Each path below is one point turned by a fixed rotation once a step. After each direction that follows a path, write how fast that rotation turns it, in degrees a step (0 if it stays still).
Each turn is a multiple of 5 degrees from 10 to 175, or 0.
Each row of a path follows its step; steps can be skipped.

step 0: [ -8 -26  23  -6 -20  -7 -13  -6 -30  -9 -26  -6  -8  19   5  -9 -10   1
  26  18 -19 -19  -1  10   3 -19 -14  23   1 -13  -1  -1 -13  11  12   4
   7 -29 -11 -13  -3  -1  -3  23  -2  -8 -24   4  -4  15  -5  17   2 -19]
step 3: [-17  11 -19   8   3  -1  -3 -15  -6  -4  -7 -19   5  -7  10 -18 -14 -42
  -9 -13  -5 -20   9 -20 -14  -8  -5  -6   9   2  18 -19 -31   2   7 -33
  11 -15  11   1  -5   1  -5  18 -11  -8  16 -22  13 -15  -6  18  -9  -3]
step 7: [ 21  13   9   7  16 -14  -2  10   2 -14  -2  13  -9  14   7   0 -11 -10
 -12  -5 -16   7  -3  19  -3  16  46  -5  -5  -4  24  -9   1 -22  -4  20
  -4  35  16 -16   2   3 -15 -16  20  -6  10   4 -28 -22  -3   1  -6   4]
step 8: [  2 -13  19 -10 -19  32   3   2   4  -9 -23 -25  -2  -3 -19  -1  -8  10
   0  25  17  -4  14 -36  -9  19  -4  -6  33  -5 -10  -7   2  -7  -6 -13
   1   2 -23   7 -20  11  -4  -1  -6  10  16  -1 -18 -11   6 -16 -13 -21]
step 9: [ -4   7 -18  17  -7   8 -10   6  19   5   4  -2  12 -11  25   4  23 -17
   8   0 -29   9  18   9   4   1   8  15 -20 -24 -11 -27   7  -4  26   1
 -10  -7  26   8 -11 -22 -26  -8  -1 -12 -10  -9 -21 -21  -3  -3 -18  -4]
step 10: [ -1 -16  23  12  -9   3  -3 -15  -8   7   1  29   0  -5 -18 -15  -9  -1
  -2  24  13  30   6  27 -23   5  -9 -17  14  -5  -3   2  -6 -36   4   3
   9  -6 -22  -6 -13   7  25  -9  11  13 -14  13 -20  -1 -22 -10  13  -7]
step 11: [-27  18 -15   0 -12 -19   9 -13  -5  -2 -16  16  16  17  14  21   7 -14
   1  20  12 -16  -9 -15   7  19 -10 -20 -10 -23 -25  15  19  19  21  -2
  -2  -3   8 -17   4 -12  -4  11 -23  11   0  -2 -18 -12  18  -3 -20  -8]
step 12: [ -1   1 -17 -25 -22 -13   7   1   4   0 -23  12   6   3 -14 -25   8  -5
 -12   5  -4  23   0  12   0 -11   0  19 -25 -10  18   1   8 -10  15  11
  35   8 -23  14 -12   0   0  -8  10 -28  -5   3  22  -9 -31 -10   6   8]
[-4 -2 -6  6 -1  2 -4 -2 -5  5  9 -7 -6 -9 -3  4  2 -6  0 -6 -4  3 -3  6
 -3  2  0 -2  5 -2  1  2 -1 -4 -7  4  0 -7 -5 10 -6 -3  3 -3 -9  5 -4 -5
 -5 -5  2  2 -8 -2] => 65
[  1   4  -2   8  -3   4  -2   6  -2  -3  -1   2  -5  -3   0  -9   2  -5
   7   0   0   1 -11   6  -2  -7   2   1  -6   6   4  -8  -5  -4   0  -5
   6  -3   3  -3  -1  -4   7  -3   1  -4   2  10  -5  -2   5   3   7   4] => 120
[ -3  -9   2  -5  -3   8   8   4  -1   1  -4   3   0  -2  -5  -1  -3   5
   0   5   2   3   3  -6  -4 -10   4  11   0   1  -1   3   0  -4  -4   2
   2   0  -6  -2  -2   1   8  -3  -3   0 -11   4   0  10   1   1  -8   2] => 175

step 0: [  1   6  10 -22  33  27  -9 -28 -33  13  -4   5 -35   1  22 -15 -11  -6
  -6  21 -12 -15 -18  46   2  -4 -15  -7 -26  15  -8   6  17  -6  25 -17
   5  12  12 -13   0   8 -13 -11  15  -5   3  14   8  23  -8   1  -9 -16]
step 1: [-24   1   2 -13 -18  39  -3 -16 -30  12 -10  19  -8  -3 -16  -6  -8  -8
 -19  21  -8 -32 -17  26   8  15  14  -4  -6  -2 -30  -6  36 -17   7   2
   1  21   2  -7  11  18   0 -22   8 -35  13 -18  15   5   6 -12 -18   7]
step 4: [-23  -5   6 -25  14  15  22 -15 -16   9 -11  10 -47 -10   1  -3  14 -12
 -16  18   2 -32  -6  33   4  39  29  -5 -16 -10  16 -12   2   2  19  -2
   4  17  17  -9   4  13 -10  -4  -8  -5  24  -1   9  35   2   0 -13   3]
step 6: [-34 -29   1  -4  22   6   1 -10 -24  11  14   1 -18 -22 -20  17  -7 -16
  -8  11   8  -9 -26  32  10  10  39 -16   6  -4   1 -26  24  -2   1   9
  10  25  12  -3 -18 -12   1  -4 -13  -7  22   1 -34  25  -2  -8 -10  -9]
step 8: [ -6 -12 -18  17   4   4 -12 -11 -26  13  -4 -21 -22  -6  15  -1   1 -12
  -4   8  -2 -28 -22  57  -6  11  14 -13 -26   8  13 -13   6  10   4  -4
  -7  39  21 -16 -17 -18  -6  20  -2  -1  16 -13  -4  27 -13  -3  -4 -24]
step 11: [ -5  -5  23   2  -8  15 -28   1  -7  24  28 -21 -20 -27   6  -5 -12 -13
   7  16 -10 -10 -25   8   0  15 -18  -8 -18   0  22 -15  45   3   6  -6
 -16  21  34  -3 -16   3  -4   9   8  -9  20 -16 -15  10 -27  -4 -28 -18]
step 13: [ 10  -8  15  11 -27  21   7 -18 -15  42  10  -4 -15  -6   8  -5 -15 -32
 -12   3 -22  -8  -6  12  -5  13 -13  -1  -8 -12 -20 -36   7   6  19  -7
 -21  34  -4  -9  -7  20   6   7   4  -9  37 -19 -19  -4 -17  -2 -10 -24]
step 14: [-25 -12  14 -25   5  16  -8 -13   5  36  28 -14 -20  -2 -12  15 -40  -7
  -8   6 -15  13 -17  13   6  10  -5 -14   3   9   1 -22   7   0  16  10
  -7  30   5  35 -26  -7   6 -11  12   0  34   6  -2  19  -2   8 -29  -7]
[  4  -4   3  -2   4   1   6  -5  -3   0  -9  -7  -8  -2   0   5  -8   4
   2   6   9   4   1   8  -6   2   2  -7   0   3   2   1  -5   2   3   2
   7   0  -6   7   0 -12  -4   0  -4   4  -1  -4   0  -4  -1   4   1   4] => 175
[ 2  1  6  5 -1  0 -8  6  1  4 -4  4  9 -4 -6 -2 10 -8  2  7  1 -5 -2  2
 -6 -6  5 -4 -4 -3 -1 -6  5  0  1  6  0  2 -8  6  1 -5 -9  4  1 -6  3 -7
 -3  0  0  2  3 -3] => 145
[ -9   1   4   4   2  -5   1  -6   3   1  -8  -4   6 -10  -1  -2  -4  -1
  11  -3  -1   4   6   6   3  -4   3   1  10   7   2   4   7   2   2   0
  -2   1  -1  -1   1   9   4   3   0  -8  -3  -1  -1   2  -3   3  -5   6] => 80
[  7   3   1   3   2  10  -5  -5  -5  -8   3  -4   4   6  10   3   2  -1
   5   4  -4  -1  -9  -2   3  -4  -6  -3  -1   5   3   7   4  -1   0   1
   0   4   1  -1   8   2   0  -5  -2   0  -4 -12   0  -5  -2  -3  -4   8] => 35
[-5  1  8  7  0 -4  1  4 -5 -3  1 -3 -2  3 -3  3 10 10  2 13  4  0  3 -9
 -1  1  0 -3  3  3  2 -3  1  4 -2 -7 -7 -2  9 -5 -4 -4 -1  3  2  4 -7  0
  0  1 -8  4 -5 -3] => 85
[-4  2  2 -2 -9 -1 11 -7 -5 -4 -6  7  3 -2 -1 -6  7  0 -2 -1  3 -3 -3 -9
  5  7  5  1 -3 -2  2 -7 -7  0  5  5  6 -4 -4  1  0  4  5 -6 -4 -1 -1 -9
  4 -1  0  3 -4  6] => 130
